In the rows, 128 means zero.
Each path below is one point turned by a fixed rotation once a step. After each direction that follows a path, write how fast that rotation turns it, in degrees a step (0 if it stays still).
Each turn is a multiple of 5 degrees from 10 to 175, or 0.
Path 1:
[125 124 126 130 126 121 127 128 134 118 138 128 136 124 126 134 139 136
 143 128]
[128 124 130 128 129 121 120 129 123 122 138 130 136 129 127 136 132 141
 142 132]
[130 123 132 120 130 124 122 126 123 118 138 126 135 135 132 133 134 139
 137 124]
[130 124 129 125 129 123 127 125 133 113 138 130 137 131 128 131 137 133
 137 121]
[124 128 128 132 127 119 128 128 128 116 136 132 138 129 125 134 135 135
 142 131]
[125 126 129 125 126 121 122 131 124 122 136 125 133 131 131 137 136 141
 142 130]
[133 118 129 122 131 124 121 127 129 119 140 127 135 130 130 131 136 138
 138 125]
[131 126 131 128 132 121 125 124 128 113 138 134 140 134 126 131 133 134
 136 124]
[123 130 131 128 124 119 128 128 126 115 136 127 136 134 129 136 138 136
 139 126]
[127 122 126 127 126 123 124 130 131 121 138 124 133 126 129 134 138 139
 143 129]
[132 121 130 127 133 123 120 126 125 120 139 131 137 128 128 133 132 138
 140 129]
[129 127 133 123 131 119 124 125 124 115 137 130 137 138 130 134 134 137
 135 124]
[125 126 128 126 125 121 130 126 132 114 136 126 135 131 128 133 141 134
 139 123]
[127 123 126 131 128 121 125 129 129 119 138 130 136 124 126 135 135 137
 144 131]
[128 124 131 125 130 122 121 130 121 122 139 129 134 132 130 136 133 141
 139 129]
[131 122 131 121 130 123 124 124 128 116 139 127 136 134 130 131 137 137
 136 121]
[128 126 129 130 129 121 128 125 132 112 137 132 140 130 126 131 136 132
 139 125]
[122 129 127 130 125 118 126 130 125 118 135 128 135 131 128 137 136 137
 142 131]
[128 121 128 122 128 123 122 131 126 123 139 124 132 130 131 134 138 140
 142 128]
[133 120 130 125 133 124 122 125 128 117 141 131 138 129 127 131 134 136
 138 125]
[127 129 132 128 129 119 127 126 125 112 136 133 138 136 128 134 133 134
 136 125]
[122 128 128 126 123 120 129 130 129 116 136 125 134 130 130 135 141 137
 141 127]
[129 120 126 127 129 124 122 129 130 121 139 128 135 124 127 134 136 138
 143 130]
[132 124 132 125 132 122 120 126 122 120 139 132 137 134 128 134 132 139
 138 127]
[128 127 132 122 128 121 127 125 127 114 137 127 136 137 130 133 137 135
 135 122]
[126 126 127 129 126 121 129 127 134 114 137 129 136 127 127 133 139 134
 142 126]
[127 125 128 131 128 120 123 129 125 121 137 130 136 127 127 137 134 139
 143 134]
[130 123 130 121 129 123 121 128 123 121 138 126 133 134 132 134 135 141
 138 125]
[132 123 129 123 131 123 126 124 132 115 139 129 137 131 129 130 136 134
 136 122]
[126 128 129 132 128 119 128 127 129 114 136 132 139 130 126 134 135 133
 139 128]
[123 127 128 127 125 120 125 131 126 121 136 126 133 131 129 136 138 139
 143 130]
[131 119 128 123 130 124 120 128 129 121 140 126 134 128 131 133 136 140
 141 128]
Speeds:
[127 127 127 123 126 130 129 129 131 128 128 122 125 129 131 127 132 128
 128 125] | 115
[125 122 131 129 129 128 130 132 128 124 129 125 132 128 127 127 128 132
 125 130] | 0
[130 129 130 127 130 128 130 125 129 123 128 130 130 132 128 126 128 125
 124 123] | 85
Path 2:
[126 123 118 122 135 136 125 131 123 136 133 136 127 142 135 127 114 121
 131 129]
[131 123 111 133 135 141 133 127 121 130 139 130 125 131 127 130 117 125
 128 119]
[129 121 121 128 134 133 127 132 124 121 135 131 135 140 129 133 113 123
 143 124]
[123 116 119 130 131 136 125 129 124 137 134 131 123 137 136 126 111 125
 130 127]
[134 130 111 123 138 139 132 128 122 130 135 134 129 138 127 131 118 123
 130 122]
[129 118 121 137 130 135 126 130 124 124 141 127 131 132 129 132 113 122
 140 121]
[124 119 120 123 134 134 126 133 122 134 130 135 127 142 136 126 112 125
 136 129]
[130 124 112 132 134 139 132 123 123 135 138 132 123 134 129 132 116 124
 127 119]
[132 123 118 127 135 137 126 135 126 120 137 128 134 137 128 133 116 120
 139 123]
[123 117 122 132 129 134 126 131 118 134 134 130 124 137 136 125 110 127
 136 127]
[130 124 113 121 138 137 133 128 126 131 130 136 127 141 129 132 115 125
 128 121]
[131 123 117 135 131 137 125 127 124 126 144 129 130 133 129 133 117 118
 136 122]
[125 118 120 125 134 135 127 139 120 127 130 130 129 140 133 125 113 127
 137 128]
[127 123 115 130 132 135 132 120 122 137 134 136 124 137 131 131 113 128
 131 121]
[131 123 115 125 135 139 125 133 130 124 139 129 132 136 127 134 117 117
 133 123]
[127 121 121 134 132 136 126 134 115 129 138 129 127 135 133 123 114 125
 139 127]
[128 120 115 123 136 136 135 129 125 131 127 134 126 141 130 132 113 130
 132 121]
[132 126 116 131 132 135 124 124 126 130 144 132 130 135 130 134 116 116
 133 124]
[128 120 119 128 136 141 126 141 120 124 135 128 127 135 131 123 115 124
 135 126]
[126 123 118 131 132 132 134 123 119 133 132 135 128 139 131 131 111 130
 136 120]
[129 120 115 124 134 138 124 129 133 129 135 130 129 138 130 135 114 118
 128 124]
[129 126 119 132 134 138 125 134 116 129 142 129 128 135 133 122 118 122
 137 127]
[126 117 116 128 135 137 135 132 123 127 128 132 126 137 129 130 112 132
 135 119]
[129 124 118 127 130 132 125 122 128 133 138 136 130 140 132 135 114 119
 134 125]
[129 121 116 128 136 142 125 139 122 128 138 127 126 134 131 124 118 121
 129 126]
[130 125 118 131 134 134 134 128 116 127 133 134 130 138 128 129 113 130
 141 121]
[126 115 118 126 130 136 126 128 133 130 134 131 128 137 131 137 112 122
 131 123]
[131 128 116 127 135 137 123 131 119 133 140 133 128 138 133 124 117 119
 132 129]
[129 119 116 133 135 139 134 134 120 124 132 128 127 134 127 129 115 130
 135 118]
[128 121 121 126 130 130 125 124 127 130 134 135 132 142 132 135 111 122
 140 125]
[127 120 114 127 134 141 125 133 126 135 138 130 123 134 133 126 115 120
 126 126]
[133 128 116 130 138 136 134 130 116 125 137 133 130 136 127 128 117 127
 139 121]
Speeds:
[130 133 129 125 130 125 128 127 125 128 128 132 131 132 128 127 129 127
 132 131] | 175
[127 126 131 128 126 127 122 130 131 127 130 126 130 128 130 129 127 123
 130 131] | 120
[131 131 126 130 130 131 128 131 126 124 132 125 129 125 126 126 131 126
 128 127] | 110
